Each row has a name. Each piece below is followed by the name of the row it came from, unless a question asks for something else. Each question is about the rows just above it.

<93>: 1, 24, 32, 51, -50, 10, 5, -13
<95>: -4, -53, -5, -48, 17, -56, 31, -12
<180>: 32, 13, -20, -35, -11, 52, 25, -40
<170>: -34, -14, 22, 11, 11, 51, 36, 38
<90>: -33, 56, -8, 6, 8, 49, 11, 21
<119>: 17, -25, -6, -56, -35, -11, -45, -39
<69>: 31, 14, 31, -16, -1, -1, 51, -9
<16>: -25, -22, -53, -40, 43, -39, 40, 4
<101>: -25, 55, 2, 1, 15, 55, -30, 54
The row named <90>: | -33, 56, -8, 6, 8, 49, 11, 21
The row named <101>: | -25, 55, 2, 1, 15, 55, -30, 54

<16>: -5, 37, -22, 38, 39, 28, -33, -20, 28, 1, 42, 0, 37, -30, 28, 0, 6, 44, -33, 28
<90>: 1, 42, 37, 38, -17, -37, 30, 18, -31, 48, 44, 0, -29, 28, -37, 0, 11, 12, 30, -35
<95>: 45, 28, 25, 24, -8, -21, 20, 44, -16, 33, 31, 0, -17, 17, -20, 0, 44, 8, 20, -19
<8>: -46, -32, -8, 24, -10, -35, 15, -36, -28, 36, 37, 0, -27, 13, -35, 0, -34, 11, 15, -33
<93>: -33, -20, 28, 0, 42, 36, 32, -27, 33, 27, -10, 0, 36, 28, 34, 0, -37, 14, 31, 35
<69>: 42, -31, -19, -29, -37, -30, -11, 36, -29, -31, -34, 0, -37, -9, -30, 0, 35, -39, -11, -30
<101>: -39, 30, -17, 29, 21, 5, -29, -40, 9, 1, 31, 0, 16, -25, 5, 0, -27, 31, -28, 7
<119>: -53, -8, 24, -10, -32, -35, 25, -35, -31, 17, -10, 0, -36, 22, -35, 0, -45, -24, 25, -34
The row named <93>: | -33, -20, 28, 0, 42, 36, 32, -27, 33, 27, -10, 0, 36, 28, 34, 0, -37, 14, 31, 35
The row named <90>: | 1, 42, 37, 38, -17, -37, 30, 18, -31, 48, 44, 0, -29, 28, -37, 0, 11, 12, 30, -35
find: -19, -29, -37, -30, -11, 36, -29, -31 | <69>
find: -8, 24, -10, -32 | <119>
The row with -33, -20, 28, 1, 42 is | <16>
The row named <8>: | -46, -32, -8, 24, -10, -35, 15, -36, -28, 36, 37, 0, -27, 13, -35, 0, -34, 11, 15, -33

<101>: 11, -9, -2, 6, 3, 5, -13, 4, 0, 6, 18, -14, -10, -20, -3, 3, -15, 3, 1, 27, 8, 58, -17, -11, 22, 1, 18, -2, 15
<170>: 3, 13, -7, 12, -14, 3, 2, 14, 0, 35, -9, -6, -3, 6, 10, -5, 1, -2, 6, 20, 13, 20, 19, 9, -45, -18, 9, 0, 5
<16>: 5, -16, 7, -5, -1, 5, 10, 1, -2, 13, 1, 7, 2, -4, 19, 20, -2, 13, -5, 6, 10, 1, 20, -5, -33, -9, -7, 7, 4
<93>: -2, -5, 4, 2, -24, -3, 9, -5, 1, 15, -12, 0, 2, -11, -12, -15, -5, -1, -10, -1, 1, -32, 43, -12, -35, 5, 12, 15, -22
<95>: 5, -20, -2, -15, 12, 21, -3, -3, 5, -12, -14, -9, -5, -14, 14, -12, -13, -23, -5, -11, -9, -39, 26, -3, 53, 13, 18, 16, -8
<119>: 10, -5, 1, 14, -29, 8, 1, 0, -4, 36, -7, 36, -2, -5, 3, 6, 4, 4, 1, 32, -2, -57, -16, -3, 25, -11, -14, 4, 7
<90>: 6, -7, 2, 1, -5, 1, 4, -5, 4, 29, -6, 9, -2, 3, -12, 11, -15, -5, -1, 8, 0, -35, -15, 12, -44, 4, 12, 0, 17
<200>: 3, 13, -7, 12, -14, 3, 2, 14, 0, 35, -9, -6, -3, 6, 10, -5, 1, -2, 6, 20, 13, 20, 19, 9, -45, -18, 9, 0, 0
<180>: 3, -21, -18, 9, -3, 11, 5, -6, -2, 3, -1, 15, -15, 2, -3, -15, -5, 0, -5, -1, -13, 11, -22, -4, -4, 12, 2, 5, -5
<35>: 1, -9, -10, 1, 1, -17, 11, 5, -1, -27, 13, -4, 14, 0, 14, -10, 7, -2, 9, 14, 3, -2, -6, -4, -10, -17, 20, 7, -17
find: -1, 8 | <90>
find: -17, -11 | <101>
3, 13, -7, 12, -14, 3, 2, 14, 0, 35, -9, -6, -3, 6, 10, -5, 1, -2, 6, 20, 13, 20, 19, 9, -45, -18, 9, 0, 5 is in which row? | <170>
The row named <170>: | 3, 13, -7, 12, -14, 3, 2, 14, 0, 35, -9, -6, -3, 6, 10, -5, 1, -2, 6, 20, 13, 20, 19, 9, -45, -18, 9, 0, 5

<180>: -18, 13, -20, 2, -34, -3, -10, -32, -9, -30, -40, 17, -5, -26, -3, -7, 0, 19, -3
<8>: -6, -6, -36, 12, -11, 17, 0, -10, 28, 10, 2, 8, 30, 18, -59, 29, 11, 26, 20
<93>: -17, 11, -29, 7, -36, 3, -9, -33, 0, -25, -36, 20, 4, -17, -22, 3, 3, 27, 4
<170>: 1, -7, 35, -13, 26, -5, -3, 22, -2, 19, 21, -14, -13, 9, 26, -1, -2, -15, -17
<101>: -1, -12, 14, -8, 26, 2, 0, 23, 13, 28, 28, -17, 5, 19, -2, 11, 6, -9, -4
<90>: -15, 6, -35, 10, -33, 9, -7, -30, 10, -16, -28, 20, 13, -6, -40, 13, 6, 31, 10
<16>: 0, -10, 25, -11, 28, -1, -1, 24, 6, 25, 26, -17, -3, 15, 12, 5, 2, -13, -11
<200>: -1, -1, 24, 6, 25, 26, -17, -5, 15, -4, -14, 15, 22, 7, -53, 22, 9, 31, 17
<35>: -3, -12, 3, -4, 21, 5, 0, 18, 18, 28, 26, -14, 12, 20, -15, 15, 8, -4, 2
-1, -1, 24, 6, 25, 26, -17, -3, 15 is in which row? | <16>
The row named <180>: | -18, 13, -20, 2, -34, -3, -10, -32, -9, -30, -40, 17, -5, -26, -3, -7, 0, 19, -3
find: 3, -9, -33, 0 | <93>
find: -14, 12, 20, -15, 15, 8, -4, 2 | <35>

<16>: 5, -13, 30, 14
<200>: -15, 24, 0, 55
<180>: 19, 43, 29, 34
<119>: 43, 29, 37, -7
<101>: -34, -2, 52, -24
<8>: -43, 41, -41, 34
<69>: 58, -50, -25, 58
<170>: -15, 24, -17, -23
<95>: -55, 56, 55, 31
<90>: -33, -55, 39, 33
<93>: -18, 26, 15, -24
<35>: 39, 0, 47, -57
Which row holds 43, 29, 34? | <180>
find: -15, 24, -17, -23 | <170>
find: -13, 30, 14 | <16>
find: 26, 15, -24 | <93>
Which row holds -43, 41? | <8>

<93>: -9, -32, -42, 48, -24, -46, -14, 34, -29, 26, 39, 12, 20, -49, -12, -32, 8, -27
<119>: 10, -29, 60, 53, -36, 51, -35, 35, -9, -12, -17, -11, 60, 25, -44, -51, -24, 11
<8>: 46, 1, -16, -10, 29, -7, 50, -60, 58, 37, 45, 24, -16, -19, -36, 42, -20, -26
<101>: 54, 4, -50, -43, -8, -19, 9, 49, -54, -46, -24, 14, -53, 18, 40, 7, -4, -31
<90>: 18, -11, -12, -41, -11, -47, 12, -18, 13, 3, 46, 55, 12, -45, -59, 27, 16, -53
<180>: -46, 53, 19, 18, -40, 54, 41, 10, -20, 45, -7, 41, -34, 7, 3, 42, 27, -5
<170>: 26, 44, -41, 1, -58, 55, -10, -37, 21, -36, 48, 26, 7, -58, 37, 58, 50, 35
<35>: 17, -60, 57, 29, -10, 19, -26, -60, 48, 11, 50, -51, -6, 38, 7, -39, -46, -23
<200>: 58, -19, 20, 16, 35, 20, 31, 26, -1, 43, 48, 21, 57, 14, -47, 43, 8, 6
-10, 29 is in which row? | <8>
The row named <170>: | 26, 44, -41, 1, -58, 55, -10, -37, 21, -36, 48, 26, 7, -58, 37, 58, 50, 35
The row named <8>: | 46, 1, -16, -10, 29, -7, 50, -60, 58, 37, 45, 24, -16, -19, -36, 42, -20, -26

<180>: 3, 44, 18, 54, 21, -35, 12, 33, -5
<200>: -17, -19, -25, 6, 61, -27, -7, 25, -63
<8>: -56, 21, 28, -11, -13, 43, -47, 10, -9
<90>: 57, -14, -19, 11, 8, -42, 46, -15, 15
<119>: -22, 29, 9, 40, 24, -16, -7, 40, -24
<35>: 26, 29, 9, -4, -54, 18, 14, -27, 61
find: -22, 29, 9, 40, 24, -16, -7, 40, -24 | <119>
The row named <200>: | -17, -19, -25, 6, 61, -27, -7, 25, -63

<93>: 9, 6, 4, -13, 11, 5, 7, -5, 8, 0, -1, 8, -5, -11, 5, 18, -4, -6, 0, -8, -6, 0, -4, 0, 1, -5, -10, -6, -1, 6, -5, -10, 7, 1, 1, -10, -10, -10, 1, 2, -7, -17, -20, 4, 0, -13, -1, -15, 4, -9, 7, 8, 6, -6, -4, 0, 1, -3
<16>: -10, 5, -4, 13, 14, -1, 31, -5, -3, -3, -7, 3, -1, -26, 4, 15, -1, 3, -10, -4, -1, 0, -19, 4, -1, 15, 8, 0, 5, 0, 0, -7, 12, 1, 0, 20, 4, 21, 1, -1, -4, -30, 7, 12, -3, 5, -1, -5, 8, 19, 18, 2, -2, 5, -2, 7, 4, 50
<119>: -10, 5, -4, 13, 14, -1, 31, -5, -3, -3, -7, 3, 6, -26, 4, 15, -1, 3, -10, -4, -1, 0, -19, 4, -1, 15, 8, 0, 5, 0, 0, -7, 12, -11, -4, -4, -5, -10, 0, 0, 7, -19, 6, -11, -4, -23, -3, -6, 9, -13, -14, -3, -2, 4, 4, -10, -9, 5
<170>: -1, -15, 4, -11, 14, -1, 31, -5, -3, -3, -7, 3, 6, -26, 4, 15, -1, 3, -10, -4, -1, 0, -19, 4, -1, 15, 8, 0, 5, 0, 0, -7, 12, 1, 0, 20, 4, 21, 1, -1, -4, -30, 7, 12, -3, 5, -1, -5, 8, 19, 18, 2, -2, 5, -2, 7, 4, 50
The row named <170>: | -1, -15, 4, -11, 14, -1, 31, -5, -3, -3, -7, 3, 6, -26, 4, 15, -1, 3, -10, -4, -1, 0, -19, 4, -1, 15, 8, 0, 5, 0, 0, -7, 12, 1, 0, 20, 4, 21, 1, -1, -4, -30, 7, 12, -3, 5, -1, -5, 8, 19, 18, 2, -2, 5, -2, 7, 4, 50
Which row holds -1, -15, 4, -9? | <93>
The row named <16>: | -10, 5, -4, 13, 14, -1, 31, -5, -3, -3, -7, 3, -1, -26, 4, 15, -1, 3, -10, -4, -1, 0, -19, 4, -1, 15, 8, 0, 5, 0, 0, -7, 12, 1, 0, 20, 4, 21, 1, -1, -4, -30, 7, 12, -3, 5, -1, -5, 8, 19, 18, 2, -2, 5, -2, 7, 4, 50
find: -10, 5, -4, 13, 14, -1, 31, -5, -3, -3, -7, 3, -1, -26, 4, 15, -1, 3, -10, -4, -1, 0, -19, 4, -1, 15, 8, 0, 5, 0, 0, -7, 12, 1, 0, 20, 4, 21, 1, -1, -4, -30, 7, 12, -3, 5, -1, -5, 8, 19, 18, 2, -2, 5, -2, 7, 4, 50 | <16>
Where do -5, -3, -3, -7, 3, -1, -26, 4, 15, -1, 3, -10 appear? | <16>
The row named <93>: | 9, 6, 4, -13, 11, 5, 7, -5, 8, 0, -1, 8, -5, -11, 5, 18, -4, -6, 0, -8, -6, 0, -4, 0, 1, -5, -10, -6, -1, 6, -5, -10, 7, 1, 1, -10, -10, -10, 1, 2, -7, -17, -20, 4, 0, -13, -1, -15, 4, -9, 7, 8, 6, -6, -4, 0, 1, -3

<170>: 0, 1, 8, 6, 4, 7, -3, -2, 3, -9, 7, 8, -12, 3, 4, 6, 9, -14, -21, -1, 5, 6, 1, -8, 10, 10, -3, 3, 13, -3, -14, 0, 8, -7, 4, -3, -3, -27, -4, -4, 13, -6, 11, 28, -7, 26, -12, 20, -17, -15, -3, 10
<200>: 0, 1, 8, 6, 4, 7, -3, -2, 3, -9, 7, 8, -12, 3, 4, 6, 9, -14, -21, -1, 5, 6, 1, -8, 10, 10, -3, 3, 13, -3, -14, 0, 8, -7, 4, -3, -3, -27, -4, -4, 13, -6, 11, 2, -7, 26, -12, 20, -17, -15, -3, 10
<101>: 0, -5, -6, -5, 1, -3, 3, -9, 3, -12, 7, 8, 7, -2, 4, -4, -7, 10, 17, 3, -6, -5, -5, 8, -6, -7, 3, -2, -6, 4, 13, -1, -4, 7, -7, 4, 2, 10, -1, 1, -6, 5, -6, -4, -3, -3, 5, -1, -5, 1, -4, -10
The row named <101>: | 0, -5, -6, -5, 1, -3, 3, -9, 3, -12, 7, 8, 7, -2, 4, -4, -7, 10, 17, 3, -6, -5, -5, 8, -6, -7, 3, -2, -6, 4, 13, -1, -4, 7, -7, 4, 2, 10, -1, 1, -6, 5, -6, -4, -3, -3, 5, -1, -5, 1, -4, -10
The row named <170>: | 0, 1, 8, 6, 4, 7, -3, -2, 3, -9, 7, 8, -12, 3, 4, 6, 9, -14, -21, -1, 5, 6, 1, -8, 10, 10, -3, 3, 13, -3, -14, 0, 8, -7, 4, -3, -3, -27, -4, -4, 13, -6, 11, 28, -7, 26, -12, 20, -17, -15, -3, 10
The row named <200>: | 0, 1, 8, 6, 4, 7, -3, -2, 3, -9, 7, 8, -12, 3, 4, 6, 9, -14, -21, -1, 5, 6, 1, -8, 10, 10, -3, 3, 13, -3, -14, 0, 8, -7, 4, -3, -3, -27, -4, -4, 13, -6, 11, 2, -7, 26, -12, 20, -17, -15, -3, 10
find: 0, 1, 8, 6, 4, 7, -3, -2, 3, -9, 7, 8, -12, 3, 4, 6, 9, -14, -21, -1, 5, 6, 1, -8, 10, 10, -3, 3, 13, -3, -14, 0, 8, -7, 4, -3, -3, -27, -4, -4, 13, -6, 11, 28, -7, 26, -12, 20, -17, -15, -3, 10 | <170>

<35>: 41, 41, 43, -19, 45
<170>: 41, 41, -19, 43, 22
<8>: -8, -8, -22, 8, 18
<69>: -19, -49, 4, 1, 45
The row named <35>: | 41, 41, 43, -19, 45
-49, 4, 1 is in which row? | <69>
The row named <8>: | -8, -8, -22, 8, 18
find: 41, 41, -19, 43 | <170>

